One turn moves each row of this set onto another row. After a few examples, where does it send each row asked below?
z546: [-12.3 -26.8   4.4  20.5 -21.2 -40.1   6.6  -7.1 -24.8   6.2  11.8   1.6
   8.1 -49.0   1.6  11.8  -0.6 -21.3 -14.7  18.6   3.1  -5.0  28.3  -1.8
 -19.2 -17.0  14.7 -17.7]
z529: [ 22.0  53.4  -0.9   7.8 -23.4  -9.1 -26.8  14.9 -17.8  38.2  17.5   7.3
  33.2 -25.7   2.4  11.7 -19.3   4.3   3.3  25.4  26.5  -5.2 -11.9 -15.1
  -8.6 -22.7  43.5 -13.2]
z339: [ 42.1  14.1  12.1 -10.6 -13.7   9.8 -18.9  20.8  -9.2  26.7  15.9  -1.6
   0.2 -35.1 -12.6  -6.9   7.8  37.1 -26.5   8.3   7.8  28.1   4.2 -24.3
 -32.0 -20.8  -2.4 -11.7]
z312: [-12.5 -22.7 -11.2  20.9 -31.9 -27.4  -8.7 -26.8 -25.4  17.3  23.6   0.2
  -5.2 -40.2  -2.0  15.9   1.2 -13.3  -3.4  32.4   5.7  -1.3  31.2 -16.7
  -8.8 -37.3  23.6 -16.3]
z572: [-14.1   2.5   1.0  24.9 -24.1 -34.5 -15.1 -10.0 -26.9   7.7  11.9  -0.9
 -15.9 -18.8   5.1 -19.9  -7.0 -22.1 -10.2   6.6  -0.5  18.0  45.7   7.9
   1.5 -20.7  -1.3  -2.3]
z736: [-25.6  29.2   7.2   7.4  -5.5 -21.8 -20.2   1.6 -12.8  31.3  33.5  15.1
   1.0 -13.8  10.4 -12.6 -16.4 -31.6 -28.7  21.4   5.5  27.9  35.0  -9.0
  15.1 -21.9   3.9 -11.8]
z598: [ 12.9  22.0  13.6   4.1 -10.7 -12.2  -4.2  18.0 -26.6  16.3  -2.3  -1.0
  23.5 -53.6  -8.9 -10.7  23.7  15.6  39.7  13.6 -26.7  29.6   8.7   5.0
   2.1 -16.9   9.9 -15.8]
z173: [  7.6  46.6  14.0   7.1 -18.5   1.2 -19.3  38.6 -11.3  35.7  18.9   9.7
  27.6 -55.1   5.1 -16.7  -8.7  -2.0  -1.8   9.1 -11.8  13.6   0.3  13.3
  -5.7 -11.5  10.2   8.0]
z846: [ -9.3  17.6   1.0   0.0  -6.9 -14.7 -16.2  -0.1  -9.2  18.1  32.8  22.2
 -11.1  -8.0   4.6  -7.6 -22.7 -21.1 -38.4  24.4   6.4  35.9  39.2 -29.4
   3.1 -22.6  -4.6 -13.2]
z674: [ 41.6   4.3  32.8 -10.2 -26.1  17.3  -5.5   0.4 -39.8  27.1  28.5  22.0
   4.2 -36.5 -18.0  14.3  20.3  23.3  16.1  19.1   2.9  25.0  16.5 -15.0
   0.8 -13.1   1.2  -2.5]
z832: [  9.3  24.5  11.3  -2.6   0.1 -14.9   4.6  38.2 -30.2  20.6  -4.8 -13.0
  12.1 -34.9 -10.7  -7.4  20.1  10.3  28.0  10.4 -28.6  29.3  12.8   9.9
 -11.5 -27.6   0.8 -15.6]
z659: [ 26.5  53.0  11.6  18.2 -19.3 -16.3 -27.6  16.1 -25.4  45.2  18.6  -7.3
  23.9 -12.1  -3.8  12.5   4.0  10.5   6.4   7.6  26.7  -0.5  -9.6 -16.0
  -9.4 -31.6  35.9 -18.8]
z784: [ 16.4  10.4  13.3  -2.2  13.2 -15.2 -10.0   9.4 -37.6  19.0 -10.9  12.3
  21.0  -7.2  -7.9   7.7  -3.0  -3.4  45.7  29.2  -6.4  31.3 -14.6  -2.9
 -18.1 -11.8  24.5 -32.5]
z461: [-19.2   0.4   8.3  -2.5  -8.0 -24.2  -1.8  -7.3 -17.8  31.4  35.2  16.2
  15.3 -37.8  -3.8  26.8   1.6 -29.4 -22.2  47.2   2.0  14.3  17.3 -30.0
  14.0 -22.2  25.1 -24.8]
z590: [  8.2  20.5   8.6  -3.3 -13.4 -13.3  -7.8  16.1 -36.7  15.8 -11.5 -14.6
  12.1 -36.6 -16.5 -13.8   5.9   7.3  29.4  11.6 -36.2  37.2  10.7  11.0
  -0.4 -11.8   8.8   0.0]
z612: [ 26.2  18.4   3.7   5.4  -3.2   5.6 -18.7  -9.2 -38.7  27.9  22.1  16.0
  17.3  -2.2 -16.7  35.1   1.1  24.8  38.6  34.2  -1.1  16.1  -5.6 -20.5
  -8.0 -38.5  15.1 -18.2]
z776: [ 16.1  37.8  26.5  13.8 -18.9  -7.6  -9.7  48.1 -20.7  42.9  21.1  12.1
  32.0 -47.5   7.3  -5.4   6.3  -3.7   7.7  -4.2   3.0   6.4   8.6  11.0
 -13.6 -11.9  13.2  -6.2]
z349: [  3.0  19.2   4.9  -0.8  -6.0 -27.0 -10.1   0.1 -16.2  16.6  29.1  22.1
  -9.9   6.9   2.7   4.1 -22.7 -28.0 -32.7  25.8   4.2  37.4  33.0 -27.1
  12.6 -14.1  -1.2 -18.5]
z849: [ 27.0  19.2   8.7   4.1  -9.5   7.3 -12.3  -5.7 -39.9  44.4  33.1   2.5
   6.4  -6.3  -9.6  31.7   5.8  19.0  33.3  28.7   1.9   3.9  -4.4   4.1
  -4.5 -50.0  10.8 -17.7]
z703: [ 26.2  -0.6   6.5 -12.5  -5.3 -18.2  -0.9   0.5 -43.7  13.1 -17.8   2.8
  18.2  -9.7  -8.9   8.4 -23.3  -6.3  37.0  23.4   0.8  23.7  -6.0   0.9
 -21.8  -5.5  31.4 -28.6]
z13: [ 43.0   1.5   8.5  -5.9   2.5   1.0  -9.6  27.9 -13.8  31.9  11.4  16.5
   1.9 -11.2   7.7   3.8 -23.8   1.0  -0.9  15.7  14.5  17.8 -17.0  -2.2
 -51.4 -19.1   9.6 -33.4]
z389: [-28.7   7.4  -0.9   3.5  -7.7 -24.4 -10.4 -11.4 -13.5  34.7  32.5   9.3
  17.3 -33.5   2.0  16.8  -8.6 -28.4 -22.4  39.9  11.5  11.8  19.3 -32.7
   4.3 -33.1  31.5 -29.4]
z593: [-14.9  27.0   2.7   4.4  -0.5 -26.4 -18.7  -2.7 -14.9  37.0  37.4   9.8
  -4.5   1.3   9.0   0.8 -15.9 -28.8 -26.5  29.1  -3.2  27.7  26.3  -0.1
  21.4 -25.6   1.0 -16.3]
z758: [-23.0  -5.0   0.0  -6.8   8.3 -28.4   9.4   1.7 -14.1  15.8  21.0   3.7
  13.7 -28.5  -8.5  22.8  -8.1 -23.9 -29.5  36.8  -8.4  20.4  17.4 -33.0
  -3.4 -31.6   9.5 -32.1]
z379: [-16.4 -27.7  -3.3  18.0 -20.7 -38.2   2.9 -16.5 -28.8   3.8   4.9  -2.0
   1.3 -37.2  -2.1   7.0  -7.3 -25.3  -3.5  19.5   4.1   5.1  30.1 -14.3
 -18.5 -26.2  20.3 -24.3]
z378: [ 36.2  -1.7  19.7  -3.8 -17.5  16.3  -0.7  -3.8 -30.1  10.6  21.2  19.8
  15.3 -46.6 -16.4   9.8  11.1  33.6  23.9  12.5 -13.7  26.9  13.6 -14.6
  -5.7 -21.7 -11.1  -9.2]
z981: [  2.0  -5.9  -4.0  22.0 -35.9 -19.8 -18.6 -17.1 -24.5   9.2  27.5  14.7
 -27.0 -19.3   3.6  -9.0  -7.9 -12.6 -14.2  17.7   4.0  18.0  49.7  -5.9
   0.0 -23.1  -4.4   3.1]
z910: [ 28.5  13.3  -0.7 -14.3   5.5   2.6 -11.3  15.3 -11.3  21.2   4.2   8.1
  19.4 -17.4   2.1   2.5 -42.9   8.0 -13.1  19.2  18.1  10.9 -20.1  -6.4
 -45.0 -21.3  13.3 -27.9]
z757: [ 34.3  26.0  15.4  -9.6 -17.7  16.0 -17.5  15.7 -11.5  11.3  14.7   9.0
  10.7 -40.6 -15.4  -9.9 -15.8  26.3 -30.2   4.8   2.1  28.6   2.6 -27.9
 -20.0 -10.5  -6.7   5.6]
z780: [ 30.7  40.9  -3.7  15.2 -18.4  -1.9 -40.1  22.0 -20.2  46.6  19.8  18.0
  28.4  -2.5  -1.3  12.8  -9.6   7.2   9.1  15.1  27.4  -0.1 -10.9 -14.7
 -10.0 -29.2  27.9 -11.0]
z74: [-22.5  -7.3  -2.4  -3.6   2.7 -22.7   2.1  -3.1 -11.5  19.0  23.3  13.0
  12.5 -27.9   0.6  15.6 -22.3 -28.9 -27.8  34.0   6.5  19.5  20.5 -37.8
 -14.4 -30.9  17.2 -36.1]
z71: [ 24.3  36.5   2.9  13.5 -28.9  -1.1 -25.5  39.5  -7.2  39.8  17.0   9.7
  30.4 -50.9   5.4 -17.5   7.2  11.2   4.8  -3.2   2.6   5.5   6.1   8.9
  -3.2 -22.1   8.5  -2.9]
z763: [ 25.5  18.1 -12.9   1.1 -22.3  -0.1 -15.1 -13.1 -41.1  33.0  19.7  -1.4
  15.9  -8.6 -13.5  34.4 -13.1  22.6  36.1  35.4  -2.4   3.5   1.3  -5.4
  -6.3 -42.7  26.2 -12.4]
z273: [ -0.2  10.0   1.2  28.5 -27.7 -46.5 -19.9 -11.4 -23.8  11.2  13.2  -5.6
 -14.0 -11.2   8.1 -13.8  -6.5 -15.9 -21.1   5.9   9.6  11.3  39.5   9.2
   1.0 -11.9   5.5  -5.7]
z663: [ 44.7   8.3  10.4  -6.4 -18.8  10.4 -18.7  22.7  -7.4  17.6   5.8  11.0
  17.5 -40.0  -8.0 -19.9  -4.5  25.9 -18.9 -10.1  12.7  22.3   4.0 -14.5
 -22.6 -13.2  -9.4 -10.6]
z37: [ 31.9  11.7  -0.1  -5.0   8.7  -2.7 -28.2  26.0 -14.4  30.3  -5.0  11.4
  18.6   2.3  -0.6  -6.0 -24.7   2.3  -2.7   9.0  20.6  18.4 -21.1  -4.7
 -38.0 -18.2  11.5 -27.6]
z149: [ 34.8   3.1  16.0  -3.9 -32.6  18.8  -6.9  -4.8 -42.3  18.0  25.2  19.5
   6.8 -34.1 -20.6  15.5  -4.0  21.4  22.0  16.1 -19.4  26.9  19.9  -8.4
   1.1 -15.3  -5.2  13.3]
z618: [ -4.6 -19.4 -10.1  20.2 -32.0 -34.5  -7.2 -17.1 -18.2  11.4  21.4  -5.1
  -4.5 -48.8  -4.9  17.0  10.8  -1.4 -21.1  33.7   3.5  -3.7  29.6 -17.6
 -13.1 -28.8  19.6 -12.0]
z80: [ 35.6  12.0  16.8  -7.7  -1.0 -22.6   2.8  19.5 -39.6  10.6 -16.3   5.5
   3.8  -5.2 -10.2   4.5   0.4  -7.4  35.1  19.9   3.3  32.3  -5.0 -14.5
 -20.9  -9.0  25.2 -35.0]
z835: [ 13.6  -5.5  -7.7  25.5 -32.0 -28.6 -16.6  -9.7 -18.2  12.5  30.8  13.9
 -26.1 -11.6  12.4  -1.9 -16.0 -10.4 -22.5  16.7   5.2  10.2  43.0   6.7
 -10.0 -19.2  -6.3  -2.3]

z618 turns into z273
z149 turns into z173
Now find these:
z74 turns into z312
z13 turns into z849
z378 turns into z71

